In the rows, 128 means zero.
One turn moves every row onto another: examples first, then more rows asked:
rufi: [175 108 158 106  91 135 129 124 132 142 137 116 150 132 135 143  91 131]
Dege: [132 125  85 121 108 151 104 126 124 123 141 134 157 168 115 145 156 131]
boga: [189 108 159 109 112 127 138 126 148 132 121 132 157 142 125 143 141 127]
muv: [178 122 131 120 115 114 137  97 125 137 110 118 141 136 134 133 126 127]
sut: [172 122 119  99 102 124 157 127 138 116 123 129 165 132 126 137 113 130]
kese: [181  96 154 113  87 129 129 140 152 131 145 124 155 161 138 147 105 120]
kimu: [169 144 111  93 137 132 114 125 148 128 129 113 145 162 135 161 137 138]
nid: [155 119 155 121  94 132 102 103 141 119 119 133 145 156 140 133  86 132]
nular: [137 126 127  94  92 160  96 107 134 155 151 112 156 186 135 169 127 126]
zibo: [140 133 103  98  74 150 111 116 142 148 131 123 130 181 124 161 164 131]
buf: [173 130  83 112 115 126 113 134 141 113 159 131 150 156 113 152 137 137]
Bular: [156 127  80 110 128 139 101 133 119 134 122 121 157 167 130 145 123 125]
bug: [127 116 101 100  80 171 102 120 130 125 158 128 158 173 124 153 139 125]
rogam: [150 109 121 153  70 146 145 113 121 123 120 117 154 172 136 134 115 116]
bikur: [153 119 127 105 136 149  98 128 146 147 154 146 151 181 139 158 132 130]
san: [155 120  69 115  76 154 106 123 144 132 140 118 151 156 132 149 133 144]
Kel: [175 124 128  93 106 162 105 129 160 142 133 126 163 161 150 177 114 136]
vobi: [157 132 102 116  83 181  90 121 133 137 150 139 141 180 133 150 135 125]
kabu: [167 128 146 102  36 137 112 125 131 126 138 117 143 151 137 147 133 124]
vadaz: [155 129 102 112 136 164 113 122 152 127 156 132 158 157 140 150 118 123]
Loset: [147 126 123  91 103 165  91 136 136 151 134 134 133 188 143 157 130 124]
vofa: [185 125 108 101 131 158  95 130 134 125 140 123 157 163 127 152 113 107]
teg: [167 135 119 128  87 121 144 118 115 110 134 143 145 136 112 128 137 112]
Bezan: [149 135 105 117  85 111 147 107 115 123 120 122 152 134 121 152 126 153]
Vem: [156 134 124 124  56 129 122  98 121 106 140 129 141 138 118 152 153 144]
Vef: [142 123 154 116  65 137 124 100 115 130 119 123 142 160 147 140 153 145]
lefi: [157 122 106 122  55 128 131 117 119 102 138 145 148 153 122 153 106 142]
punag: [155 136  86 125 100 151 102 110 117 134 160 132 139 182 125 157 141 134]
Vobu: [174 120 129 127 114 131 150 112 150 144 103 110 157 154 137 139 118 136]
Ruza: [154 129 171 111  78 132 114 126 149 122 140 125 123 164 121 146 151 117]
selel: [163 124 137  94  84 152 106 128 148 141 159 147 153 184 120 179 147 126]
nutip: [153 123 168 117  82 146 120 112 119 108 133 147 143 178 115 144 104 135]
nubu: [147 128 143 132 112 114 115 111 143 119 119 114 128 148 128 126 114 111]
luk: [141 136 136 127  53 134 105 102 137 133 112 122 139 159 146 148 132 147]
Daf: [148 119 117 128  53 138 134 130 102 120 127 133 149 139 135 147 119 134]
Nofet: [162 130 180 102  79 137 125 119 134 123 153 132 150 154 124 133 138 123]
bup: [175 114 166 108  74 122 114 132 136 156 119 113 145 157 136 151 137 134]
bam: [169 132 137 104 124 160  91 109 139 144 150 120 156 176 122 171 136 115]
kazub: [154 105 129 150  96 120 135 124 129 112 142 123 137 157 120 133 118 101]
vagu: [163 139 118 118 106 129 157 115 130 104 125 136 137 151  99 143 135 132]
gume: [140 133 150 128  81 152 142 108 114 122 110 126 140 185 117 138 130 132]
Sekoz: [145 136  79 109 125 151 118 116 127 133 149 113 137 166 134 156 120 128]

sut -> boga
zibo -> san
nutip -> gume
Where do these go?
luk -> lefi
vobi -> punag
Daf -> teg
bam -> nular

One turn moves every row onto another: examples first, then more rows asked:
goza: [126 121 128 111 104 155 125 142 121 119 141 147 110 112 107 114 136 119
 147 103 133]
Pago: [129 153 104 103 153 145 108 126 106 116 138 117 107 123 148 129 112 146
 130 155 143]
kapub: [138 157 102 105 161 139 114 115 107 112 146 113  95 142 134 133 115 142
 139 155 136]
Voru: [151 152 116 112 162 122 110 110 106 112 153 123  94 144 134 137 132 145
 143 153 142]
rame: [140 130 132 122 116 146 148 132 129 141 145 147  96 145 100 116 135  98
 160 123 137]
veku: [128 141 117 159 146  96 152 143 131 154 151 131 138 128 119 144 139 103
 125 111 140]
Borab: [127 150 105 113 159 125 111 125 112 126 138 117 127 120 154 132 115 154
 120 159 146]
les: [116 121 126 123 118 133 127 157 131 129 149 141 138  93 123 124 138 125
 124  99 136]
nuza: [115 131 126 136 131 120 125 152 117 149 151 149 144  98 136 137 135 118
 121  98 139]
sefib: [151 150 115 124 164 105 118 108 113 123 142 120 114 141 140 134 132 148
 136 166 152]
Rokag: [129 123 139 109 110 157 126 146 121 141 151 156 109 114 118 117 132 112
 148 108 137]
Temi: [143 156 112 106 157 136 107 128 101 104 155 118  93 125 149 135 123 144
 141 148 141]
sok: [124 128 121 147 136 101 150 152 143 138 151 124 146 113 113 131 143 119
 121 110 137]
nurel: [140 130 122 125 115 141 147 127 130 121 139 136  98 145  90 114 141 103
 159 119 135]
Tima: [128 133 130 147 141 105 152 155 142 159 162 131 140 119 120 133 138 109
 128 113 140]
nop: [138 135 117 148 132 106 164 134 144 133 145 120 121 145  91 127 146 105
 142 121 138]
vezi: [143 145 117 149 134 115 159 124 125 143 143 134 106 155 102 133 138  90
 151 124 140]
duki: [138 137 123 124 113 151 135 122 113 133 134 155  91 144 107 122 132  95
 160 117 140]
Rurun: [142 154 103 115 168 118 121 109 114 123 149 112 105 150 131 139 122 147
 135 159 139]
nimo: [144 153 115 126 162 111 119 123 112 122 138 114 124 121 155 131 126 146
 124 167 157]
zeg: [121 125 136 125 125 132 130 161 128 152 159 146 137  97 131 129 135 121
 127 101 137]
Vonav: [136 150 104 121 169 109 117 116 116 131 143 114 127 137 140 138 120 152
 121 161 144]
Susek: [141 137 127 145 135 113 166 136 142 153 153 130 115 148  99 128 139  95
 147 126 140]
fef: [137 157 113 116 159 130 112 138 104 113 145 114 111 109 161 130 122 143
 129 155 150]
mato: [121 129 128 117 111 153 115 140 107 135 140 162 115 108 129 125 132 112
 140 100 138]

Vonav -> Rurun
fef -> nimo
Where do these go?
nop -> nurel
mato -> nuza
Tima -> Susek

